In the data rows, 128 means zero.
Here are some numbered points:
[133 151 150 107 118 105 106 127 144 117 128 131 104 101 123 134 124 143 142 114 127 143 119 164 144 123 120 129 104 145 133 107] 0
[ 93  99  69 128 129 131 152 181 132 173 118 114  74  96 138 194 138 116 123 183 105 152 133 118 155 120 126 117 156 133 149 154] 1
[167 139 147 106 100  93 124 121 148  97 121 128 167 106 116 141 137 145 144  86  85 161 129 189 153 115 116 165 124 135 125 133] 2
[167 150 159 114 121  91 112 133 122  96 129 123 133 115 113 136 127 152 137 100 122 140 129 150 148 117 123 158 107 145 109 144] 3
[203 145 112 169 152 135 122  83 130 111 110 119 147 167 153 111  64 132 158 114 139 128 136  58 153 169  88  98 119  75 100 156] 4
[132 110 194 137 154 131 122 104  39  93 112  64 163 122  77 138 110  96 147 218  74 113 154  91 145 104 121 199 183  42 220 204] 5
[114 179 167 152 168 141 121  70  76 109  95 155 144 115 115 139  95 157 138 166 133 128 146 102 141 130  79 194 167  86 187 189] 6
[142 171 162  87  93  78 135 110 130  52  95 158 142  98 100 157 135 118 113 113  90 124 138 157 207  79 146 159 111  67 117 127] 7
[117  66 100 172  88 128 186 149 125 115 105 185 119 156  77  46  88  27  84 111  91 142 138 168 110  74  59 146 129 116 136 144] 8
[143 128 157 125 131 135 136 132  79 165 148  60 131 134 134 143 139 126 130 133 118 139 138  97  87 139 129 134  80 127 106 140] 9
[112 131 127 100  81  77 155  84 142 120 145 133 112  61 139 148 173 101 109 107  99 169 110 131 167 123 133 106 130 114 116  53] 10
[111 119  89 126 130 115 110 204 167 176 138 106  94 115 130 173 138 124 147 151 108 135 112 183 123 124 106 112 144 161 127 138] 11
[140 171 142  94 120  96 127 111 175 116 156 130 115  98 123 144 139 164 122  92 126 166 120 150 148 124 124 126  94 150 113  96] 12
[160  90 170 107 137 165 119 143  46 144 131  87 156 153 109 121 148 145 167 167 107  69 171  92   5 149 191 151 113 122 112 116] 13
[102 143 146 112  78 127 109 112 110 178 127 163 135 132 129 134 103 154 155 125 149 170 179 148 104 149  89 124 145 141 159  98] 14
[120  84 111 154 168 137 127 224 131 181 154  73 109 154 124 132 127  95 126 173 139 110 118 145  71 166 155 102 150 157 159 159] 15
[201 104 186 113 153 179 109 114   0 122 120  62 242 140  36 101 142 131 201 189 131   0 151  21   0 119 239 149  90  99 112 184] 16
[ 92 144 160 102 123 170 121 105  86 131 128 119 161 164 109  29 111 145 150 102 139 126 151 196   4  55 129 139 102 232  51  88] 17
[143 140 128 190  67 192  90  83 132 121 167  90 161 157 176 158  69  93 104 131 219 120 175  64 228 194 126 140 100  93 153 138] 18
[122 124 132 119  97 122 159 209 141 158 132  97 146 140 102 118 171 105 131 157 115 129 150 111 111 156 179  82 101 104 126 143] 19
[140 181 129  96 132 101 134 108 148 105 108 128 135 108 124 110 153 163 114 115 121 142 133 166 158 105 139 146 110 129 103 118] 20
[109  96 126 141  74 116 178 138 170  99 120 194 124 167  96  92 162  88 102  81 115 115  77 196 157 120 136 138  85 135  87  91] 21
[146 142 122 115 187 135 121 174 160 181 174 184 132 126 103 147 156 125 118 137 168 103 134 154  77 158 108  91 129 148 104 107] 22
[148 111 164  91 132 132  97 114  87 103  99 157 181 122  83  89 119 139 196 137 154 107 139 148  41 103 183 151  57 175  60  85] 23
[167 144 151  79  83 109  90 138 165 117 147 210 146 136 128 161 125 165 151  67 126 168 156 178 134 121  80 122 112 205  87  83] 24
[168 130 178  92 120 142 105 111 104 162 123 132 110 121  95 113  97 160 156 125 139 142 159 153  54 117 136 133  59 173  90  68] 25
[ 96 175 105 137 189 175 117 145 195 141 160 189 100 115 135 178 135 206  99 137 138  97 133 161 142 118 117 108 158 148 130 122] 26
[140 139 160  99 107 130 140 130 108 121 120 102 171 145 122 136 159 144 148 120 108 106 125 136 100 129 148 136  99 153  97 128] 27
[ 86 122  82 121 137 141 119 167 158 167 161 147  32 128 137 178 108 135 138 164 114 174 137 147 128 105 106  95 160 190 146 105] 28
[114 168 106 105 151 144 110 133 132  96 112 136 131 121 145 166 186 157 129 157  81  73 151 128 166 128 121 150 175 111 152 202] 29
[120 151 169 145 141 144 144 126  62  89  84 102 177 107  85 104 120 156 123 153 121 142 152 109 143  86 128 172 157 107 147 151] 30
[101  73 138 162 111 102 174 143 108  97 133 180 104 161  85  67 121  99  98 106 109 151  93 179 123 114  97 118 102 157 119  85] 31
[179 128 111 164 154 154  95  99 116 114 145 112 119 181 171 119  62 155 151 129 170 134 159  50 179 154 112 104 129  94 153 131] 32
[116 187 131 111  95 103 134 105 172 136 129 135 107 104 145 146 171 155 123  72 124 158 115 145 157 135 124 103  91 157  96  74] 33
[ 68  61 114 148 106 143 100 202  53 223 137  48  59 188 109  72  97  11 144 212 137 122 128  77  28 169 213 109 170 171 203 164] 34
[153 123 119 130 159 173 100 161 183 133 174 149 113 128 124 166 148 162 111 137 114  76 115 111 109 157 171  89 186 113 155 114] 35
[172  79 130 153 255 141 113 151  76 141 198 149 175 145 124 118 156  53 117 211 200  48 145  73  71 195 140 122 170  64 172 165] 36
[158 172 148  97 121 124 103 140 170  84 107 116 116 130 121 121 163 164 136  94 123 139 110 168 143  94 150 115  94 146 100 120] 37
[137  86 131 108 104 122 123 139  90 115 121  83 144 141 128 112 147 112 128 141  78 126 137  99 115 138 151 159 189 119 153 157] 38
New points follow, each followed by the numbers of its five nearest points above, nearest first.
[  0 164  59  41  84 104 195 110 213 119 144 193   9 146 161 203 166 100  89 117  48 148  90 114 230 118 193 125 154 105 117  93] 10 33 1 28 12
[112  70 154 167 135 131 174 135  87 133  79 128 128 131 129 112 108 111 124 151  96 122 119 111 100 159 117 125 173  81 159 163] 38 30 9 6 1
[156 111 145 105 134  95 122 128 105 108 104  84 139  97 137 137 150 126 133 154 109 120 119 109 137 144 140 169 137 109 142 156] 38 3 27 9 0
[117  56  81 144 124 159 158 117 119 130  85 174 133 114 138 104 101  58 103 122  88 113  92 109  64 113 101 126 165  60 130 174] 8 38 31 1 4
[148 129 103 115 176 134  96 173 147 158 163  80 156 135 146  61 158  67 127 157 133 101 131 127  58 150 191  47 187 167 182 122] 15 19 35 22 38
[103 111 112 143 111 119 146 106 174 127 118 160  92 159 157 112  97 121 102  83 144 123 117 137 161 115 127 130 109 123 133 120] 0 21 12 20 33
[137 128 148 111 142 123 131 124  67 126 109 108 164 101 113 142 138 153 119 171 114 107 138 105 130  97 130 174 141  95 159 173] 30 38 6 29 27
[142  90 176 112 140 123 106 142  71 112 144  72 141 119  97 131 117 143 154 140 108 134 127 109  90 137 136 181 150 131 160 142] 38 9 30 27 3
[181 155  90 182 111 165 105  89  97 118 145 104 180 137 176 146  86 109 121 144 218  85 162  83 212 168 121 142 105 120 133 149] 18 32 4 3 9
[104  74 110 134 115 115 145 121 161 139 108 213 113 146 134 104  86  86 130  95 121 113  82 140  71 118  88 126 128 125 126 131] 31 8 21 0 14
[163  86 128 129 101 149 133 117 168 110  36 196 141 133 160 119 108  86 157 112  78  91 105  73  92 159 112  84 153  78 104 218] 4 38 29 27 19
[ 56  94  80 161  96 124 152 183 107 155 140  82  58 141 121 199 174  99 118 180  76 136 125 125 124 120 179 127 175 133 118 179] 1 11 15 38 19
[100 138 112 100 169 151 147 152 115 105  95 120 141 109 139 187 203 154 115 182  64  84 144  84 185 109 151 144 178  99 156 206] 29 1 38 30 35
[140 163 159 118 133 131 137 114  77  73  92 127 184 120 100 136 136 142 151 148  91 138 136 129 165  94 133 167 156 102 154 185] 30 6 3 29 2
[138 141 105 115 163 140 116 157 202 162 152 172 118 123 139 223 143 173 121 124 137 112 115 160 132 146 128 124 147 171 119 109] 26 22 35 11 12
[150 158 112 192 125 151 102 116 196 107 190 175 104 194 180 110  54 161 120  54 205 121 114 132 196 124  80  92  96 160 124 104] 32 4 12 0 33
[118 131 133 148 133 130 134 104 190 120 101 173  81 131 143 107  95 112 127  74 124 130 107 137 123 148 125  86 126 115 108 110] 0 33 12 37 20
[151  68 163 120 118 119 141 157  39 114 106  52 164 114 122 134 132 116 129 166  92 126 136  69 126 160 173 175 198  74 187 188] 38 5 30 9 13
[178 149 118 178 142 127 139  74 179 130 124 136 128 177 154 110  58 135 158  74 171 144 114  86 175 182  76  89 113 103 107 116] 4 32 0 12 3
[124  60 103 201  56 166 102 125  85 189 143 115 157 131 212 149  64  91 131 192 247 184 207 100 151 237  66 109 113  91 210 107] 18 32 14 4 9
[128 140 118 143 126 133 104 107  93 105  85 106 172 131  86  52 132 149 185 144 155  82 125 133  88 108 170 122  58 149 100  90] 23 27 25 20 37
[ 90 127 142 167 111 144 112 113 158 131 142 152  82 160 168 107  79 136 122  83 174 143 128 156 159 150  98 111 102 161 132 108] 0 14 12 33 31
[ 97 126 119 119 109 103 139 117 129 127 113  78 126 122 146 119 174 121 123 121  81 148 127 104 126 141 157 129 140 124 140 118] 38 27 9 0 10
[ 94 105 141 147 128 112 160 115 126 125 102 187  99 144 123 114  89 118 133 110 133 140  91 170 107 143 101 125 120 154 132  86] 31 0 21 14 3
